In the data rows, 128 means zero.
Here are some points:
[103 150 158 152  71  93 117 132 117 133  82 164 156 156  86 126 103  63
 124  43 141 107 129 140]
[ 76 128 214 128  85 124 134 103 128  84  84 119 113 169 126 113  93 129
 141 162 146 154 177 188]
[183  87 119  40 190 172 128 178 128 118 202 152 144 105 128  95 130 230
 163 231 143 133 133 100]
[128 101  55 138 132 126 121 129 128 127 122 123 112 144 128 140 115 103
  69  88 104 109 113 116]
[150 156  90 158 135 141 157 136 165 167 167 128 113  96  93 134 127 112
  87 126 125 127 114 109]
[154  97  55 129 129 150 184 169 164 135 188 113 137 150 128 160 127 160
 126 126 152 158 140  80]
[141  87 140 123 199 110  91 155 159 154 152 172 114 132 182 164 152 150
 152 126 103 159 148 128]
[128 114 107 184 151 116 132 103 153 141 128 121 123 166 124 158 123  83
  45  85  99 119 129  93]
[133  87 129 124 131 149  94  98  75 107  95 128 127 169 147 135  89 131
  89 101  83 127 129 175]
[ 82 131 157 128  99 109 119 133 119  98  62 146 185 171 100 128 104  78
 126  67 179 127 129 129]
[ 82  41 128 173 123 101 141  78  94  56  79  94  67 184 135 146  83 113
  64 127  87 143 149 134]
[136 162 141 100  73 128 152 113  95  79 127 104 127 107 191 103  78 109
 104 146  93 132 103 102]
[ 71 102 150 149  87  87 128 129 113 105  48 135 143 132  66 104  88  72
 126 126 154 112 102 108]
[107  38  81 170 148 150 137 113 111  74 110 143 139 197 147 116  50  89
 126 124 115 127 131 120]
[ 89  89 109 153 149 133  94  62  94  91 128 125 127 152 128 128  96  96
 115 123 103 104 116 154]
[ 95 191 103 151  68 103 171 138 163 138 115 108 131 140 115 128 167  95
 116 126 133 168 135 133]
[155 163 100 144 102 118 128 128 136 165 160 148 127 136 105 128 126 134
 117  97 128 136 128 120]
[133 128 128 168  99 128 129  62 115 128 137 108 127 158 114 138 136 103
 127 110 131 167 182 144]
[ 91 111  77 148 109 115 155 116 122  91 128 118 130 158 114 160 156 129
  98  99 141 136 125 128]
[140 171 126 167 129  90 149 106 156 127 128  89 127 137 111 138 140 129
 124 126 120 131 133 112]
[128 135  95 155  80  83 141 129 135 107 137  94 163 173  85 125 137  98
  57  33 128 131 148 128]
[128  91  53 128 178 181 138 129 139 156 169 141 127 127 151 147 116 164
 110 126 122  93  61  55]
[100  93 115 123  87  99 118 129 101 118 133 109 163 163  95 116 141 126
 106  70 166  96 129  99]
[112 118 107 129  66  88 128 102 112 110 141 106 143 147  68 127 143 133
 104  78 163 120 157 128]
[182  74  74 128 176 147 112 164 113 134 169 132 142  96 156 128 127 176
 111 126 152  78  46  22]
[ 87  37  67 169 103 100 122  88  99  69  90 124 130 225 139 120 127  94
 126 126  85 127 134 123]
[153 161 183 112  82 128 109 130  86 114 127  86 126 125 147 128  89 124
 119 158 128 139 155 146]
[ 49 119 158 139  61 104 124  84 128  66  82 128  96 128  90  79  73 102
 127 135 127 169 129 185]
[101 222 149 151  56 129 156 131 143 160 121 109 167 127  78 141 181 105
 136 126 172 127 112 108]
[ 93 168 199 164  56 150 152 108 113  87  86 133 134 201 158  91  38 100
 141 184 120 167 177 216]
[ 98  77 114 110  80  96 113 116  85  75  85 140 127 144 103 122  80  82
 110 126 164 132 114 115]
[ 96 142 128 132 146  83 135 135 145 133 170 160 159 147 148 128 171 144
 159 174 139 127 141 153]
[ 78  76  85 141  91 128 146  94 128 108 145 127 173 206 111 151 142  79
  65  78 159 146 168 109]
[139 109  96 105  90 101 102 125 113 125 111 130 148 130 108 120  88  97
 118  71 140 127  97 100]
[164 102 137 142 129 168 127 149 111 105  96 127  88 116 188 157 127 137
 141 189 107 127 109 111]
[206 137  56 128 129 178 143 145 153 152 120 123  88  84 110 144 114 119
 111  96 113 127  91 103]
[105 171 115 128 120 160 145 134 159 168 128 113  87  87 127 155 157 137
 159 148 128 126 132 135]
[223 111  72 103 195 128 128 129 132 124 128 115 106  67 136  96  94 132
  85 117  96  91  96  74]
[ 95 129 167 125  71  88 113 151 135 128  87 170 186 173  89 136 105  88
 130  39 163 112 129 130]
[ 97 139 155 130  74  68 137 148 145 128  76 128 147 127 114 177 143  92
 174  90 183 127 104 107]
[128 110 112 156  96  94 125 129  79  91 123 128 159 179 101 133 165 146
 126  80 162 127 157 132]
[ 90 128 128 162 112  89 128 170 184 151  98 158 135 127 128 165 125  87
 118  68 126 143 114 137]
[128 140 159 128 105 150 136 190 150 173 150 123 138  76 102  90 128 121
 146 110 157 127 153 148]
[135 126 128 108  66  56 127 129 111 110 137 111 151 164  81 135 153 114
  77  60 154 127 129 125]
[ 58 128 109 191 127 119 155 117 128 156 147 137 141 170 128 195 214 137
 115 142 120 175 129 139]
[129  60  72 128 141 120 144  78 105  78 128 102  79 190 125 104  43  82
  51 138 102 144 138 140]
[124 158 162 119 129 126 141 137 111 112 113 148  83 119 191 104  66 136
 163 186  67 101  48 108]
[128 128 192 128 114 126 128 118 153 139 108 107 123 129  84 134 175 129
 160 104 173 160 129 177]
[ 75 147 147 120  72  67 148 147 157 152 163 134 155 127 100 121 165 122
 126 126 175 170 165 128]
[118 145 146 118 129 157 147 151 128  87 128 156 127 120 188 101  40 147
 173 196  62 122  64 119]
[113 152 128 128 129 118 155 115 126 105  81 132 138 127 119 167 115  82
 102  60 120 134 129 159]
16 more points follow, each with its number after it:
[177  84 100 122 219 134 128 150 130 110 151 143 111 141 212 142 132 140
 120 126  94 127 111  96] 0
[125 106  95 162 125 109 123 122 156 141 140 122 166 171 107 109 123 105
 116 120 128 127 141 126] 1
[189 144  74 130 135 165 152 163 143 132 107 116 102 108 129 153 127 129
 114  90 134 113 106 107] 2
[119 221 168 184 138 127 128 146 174 139 137 101 127 107 125 144 167 129
 149 149 139 161 123 128] 3
[155 100  37 136 129 103 130  95 115 122 170  97 127 127 128 113 144 123
  88  77 160 106 129  87] 4
[164  78 102 140 101 128 128 120  92  73  83 128 152 221 151 133  62 112
  87 107 128 127 131 141] 5
[120 128 119  58 109 139 120 129 128 158 156 128 135  70 128 103 162 162
 149 116 163  80  78  66] 6
[189 128 102  46 218 128 128 146 108 140 214 137 105  33 166  98 154 209
 138 182 128  88  92  65] 7
[ 80 155 128 156  72  94 119 131 128 140  85 171 168 127 106 147  99  82
 133 126 147 109  83 109] 8
[ 54  83 144 123  88  72 116 135 125 136  96 166 164 182  99 127  93 129
 131 126 128  97  94 120] 9
[101  89  79 102  74 133 148 108 128 124 182 120 178 160 102 121 139 129
 126  51 168 121 168 132] 10
[ 81 128 138  91 135 107 126 142 129 156 173 169 148 138 112 127 166 163
 162 126 128 157 150 136] 11
[184  85  51 122 214 179 168 135 137  88 130 110 127 131 173 135 125 128
  62 124  87 125 118  86] 12
[129 143 141 122 129 143 109 139 163 197 157 148 127  99 115 138 158 131
 135 110 128 113 129 128] 13
[144 169 111 173 134 128 167 136 128 146 144 101 114 147 133 164 137 129
  89 106 138 127 120 108] 14
[224  98  88  46 200 190 114 174 118 128 185 127  99  42 188 135 145 190
 138 176 105 127 109 111] 15
Which three of these numbered points are nearest to each point below by angle, seen from the average point of the first points? Their numbers follow each, nearest first.
[157 158 140  48  98 148 112 156 126 163 149 124 135  63 112 106 139 173
 173 132 155 127 113 111] > 6 7 15
[111  67 107 145 115 128 127  95 101  68 100 113 116 192 165 130  47  84
  89 133 114 110  98  99] > 5 12 0
[ 88  73 131 128 223 129 124 166 145 130 128 167 131 150 157 155 127 123
 132 141 128 137 109 127] > 0 12 15
[129 131 168 110 161 130 120 129 128 131 128 145 127 101 125 113 152 171
 176 173 141 102 125 119] > 7 6 15
[128 138 148 151 156 112 151 145 133 134 201 124 112 138 179 122 135 157
 154 173 151 137 129 106] > 7 0 15
[ 97 107 111 126  63 128 128 107 114 128 136 104 144 158  89 132 141 117
 105  82 128 124 142 108] > 10 4 1
[194 104  70 124 208 128 133 139 130 112 140 135 116 108 164 148 109 141
 114 135 104 109  79  94] > 0 12 15
[128 128 102 186 129 115 125  82 129 134 142 128 116 165 113 163 163 131
 126  90  98 123 134 128] > 14 4 1
[ 91 128 106 117  74 117 135 133 109 114 143 105 160 161  91 120 149 146
 111  94 182 120 133  88] > 10 6 4
[128 140 139  91 115 128  96 146 139 175 156 144 144 127 118 137 153 145
 126 126 128  96 128 126] > 13 6 11
[154 179 169 131 150 145 102 138 128 176 169 166 150 110 128 128 165 158
 146 145  98 111 126 150] > 13 11 3
[ 89 164 153 157 129  82 122 127 136 128  66 157 156 168 128 152 119  70
 123  61 124 127  97 130] > 8 9 3
[ 98  75 100 100 168 117 138 132 128 125 167  94 112 114 146 128 144 129
 127 123  98  92 117 103] > 7 0 15
[121 105 100 145  98 115 128 141 153 128 128 128 151 157 125 128 141 122
 112 126 148 131 144 128] > 1 10 4
[109 101 157 106 229 128 105 129 128 182 123 146  98  80 151 153 146 152
 182 174  99 106 129  80] > 7 15 0
[165 130  67 116 120 140 136 141 139 124  88  98 110  99 109 125  92  77
 126 126 121 124 106 105] > 2 12 15
[ 79 146 128 175 108  92 150 138 158 135  81 137 130 147 104 158 112  68
 136  87 128 145 118 151] > 8 3 9
[128 121 150 128 181 137 120 148 152 153 153 146 143 127 168 155 127 129
 151 153 128 109 135 122] > 0 13 15
[210  89  47  78 175 172 124 129 127 136 145 110  99  64 141 102 127 123
  99 126 127 127  84 128] > 15 7 12
[170 120  52 100 130 129 112 139 146 143 125 128 127  79 131 149 117 126
 100  93  95  85  54  63] > 2 6 7
[174 109 107  29 127 174 128 129 128 148 139  89 102  12 128 128 127 195
 172 126 155  61 111  87] > 6 7 15
[116 128 111 204 168 140 127 113 140 136 119 106 128 165 128 114 104 103
 126 112 111 107 141 129] > 1 14 12
[116  43 128 139 104 109 113  93  73  51  84 134 127 202 134 121  48 129
  57  92 131 116 114 101] > 5 9 12
[142 229 136 113   0 138 169 131 110 128 141 128 143  99 128 104 128 144
 166 105 204 125 110 117] > 6 3 8
[128 128  92 103 107 133 135 145 111 116 104 111 115 127 106 141 122 126
 120  91 128 127 101  88] > 2 6 4
[128 194 246 187 133 112 128 148 159 144  98 155 133 155 153 128 147 135
 183 163  99 176 129 172] > 3 11 13
[161 174 159 102 144 147 136 174 173 173 142 137 138  96 128 106 139 129
 133 126 114 127 110 132] > 13 3 15
[135 113 103 161 137 124 110 129 147 130  42 112  84 109  65 121  99 115
 126 112  74 125 160 189] > 2 13 1
[ 78 116 181 148 129 123 128 149 148 151 197 128 169 146 147 121 150 157
 179 165 128 140 143 146] > 11 3 13
[137 115 118 148 213 146 183 143 150 127 164 129 133 152 148 152 169 160
 128 176 123 150 152 133] > 0 12 15
[ 95 128 119 114  60  94 110  87  92 128 166 119 180 127  81 119 130 129
  98  82 189 127 149  94] > 10 4 6
[120  81  29 145 108 125 146  97 148 140 148 104 116 187 144 155 104  75
 126 109 105 141 152 138] > 1 4 10
[137 128 141 100 126 149 118 134 105 120 144 114 167 114 147 128 154 145
 150 129 181 132 144 119] > 6 7 15
[164 128  42  95 167 151 135 115  82 128 164 117 177 122 136 118 126 127
  79  68 153  74  91 128] > 4 12 2
[175 143 144  69 129 166 100 154 110 145 106  92 120  78 110 128 130 162
 163 127 168  90 124 112] > 6 15 7
[143 115 129  97 140 113 116 108  98 128 128 126 127 117 192 111 129 184
 163 126 115 117 109  94] > 7 15 0
[128  92 140 145 209 125 124 114 123 123 153 142 112 113 139 133 127 129
 146 182 108 160 150 117] > 0 15 7
[ 97 132 128 154 167 100 147 129 188 165 128 172 111 119  97 154 144  79
 120  68  94 136 124 116] > 13 3 11
[170 120 128 128 129 151 128 140 136 164 128 128  92 127 113 128 129 140
 126  83 129 113 129 128] > 2 13 15
[154 121  83 128 137 128 140 118 128 133  81  94 100 127 120 153 127 122
  84 106  98 128 129 152] > 2 12 14
[ 42  78 142 165 128 100 125 144 128 128  56 122 130 150  98 131 108  94
 143  81 146 130 110 118] > 9 8 1
[172 128 128  87 129 200 153 150 124 119 183 128  70  57 177 108 127 129
 118 223  72 130 136 122] > 15 7 0
[124 128 104 131  95 108 111 102  98  96 118 130 127 139 128 145 133 113
 114 126 157 127 115  84] > 4 6 8
[178 183 166  98 103 132  95 129 115 151 146 134 151  81 107  97 148 173
 186 129 154  84 127 135] > 6 13 7
[148 165 148 133 118 143 142 132 104  74  76 128  79 142 235 128  65 126
 148 194 115 152  99 143] > 0 15 5
[ 85 122 105 167 108  88 135 129 148 121  75 134 114 130 128 150 130  82
 151  80 158 132 117 122] > 8 9 3
[105 115 128 128  52  56  68 113  98 113  70 120 163 142  88 107  83  53
 132  49 194  91  95 125] > 8 9 5
[113 115 115 179 147 161 116  99 128 125  65 131 105 113  55 109 103 120
 111 107  86 115 144 157] > 2 12 1
[128 190 149  99  43  94 150 130 143 147 133 115 158  93  62 113 167 125
 166  67 173 127 136 128] > 6 13 10
[118 108 130  92  59 128  95 147 112 128  80 134 162 134  94 169 142 126
 120  36 143  67  88 112] > 6 8 9
[146 142 136 128 115 104 168 139 117 128 171 128 127 143 168 138 156 135
 102 126 140 163 135 118] > 14 7 0
[105 128 133 179 144 134  99  88 138 138 101 174 159 146  86 140 127 104
  92  98  97 128 137 161] > 1 8 13
[ 94 174 128 128 129 132 128 146 141 168 152 152 129  95 103 128 151 128
 155 126 128 120 110 101] > 13 6 3
[128 128 127 174 184  93 123 114 154 145 188 140 119 127 129  91  89  94
 126 136 100 126 115 128] > 1 0 7
[115  95  84 146 156 113 138 165 157 128 128 148 117 124 121 128 125 100
 120 126 129 127 118 106] > 0 12 2
[156 145 121 128 158 171 127 102 128 140 110 142 137 147 128 153 112 115
 119 130 123 112 129 129] > 2 12 15
[135 108 136 128 155 127 109  73 110  87 116 104 127 127 182 128 135 151
  80 176  67 149 166 154] > 0 12 15
[184  53  65  55 243 208 154 178 153 148 210 151 126  92 194 128 139 228
 145 126  95 120 129 121] > 15 0 7
[162  63  40 106 115 128 153 169 124 114 166 131 201 173 121 128 112 130
  79  57 140  65 109  57] > 4 10 12
[107  78 100 179 114 128 131  80  89  54  77 107 122 192 128 109  46  75
  38 103  82 115 111 120] > 5 12 9
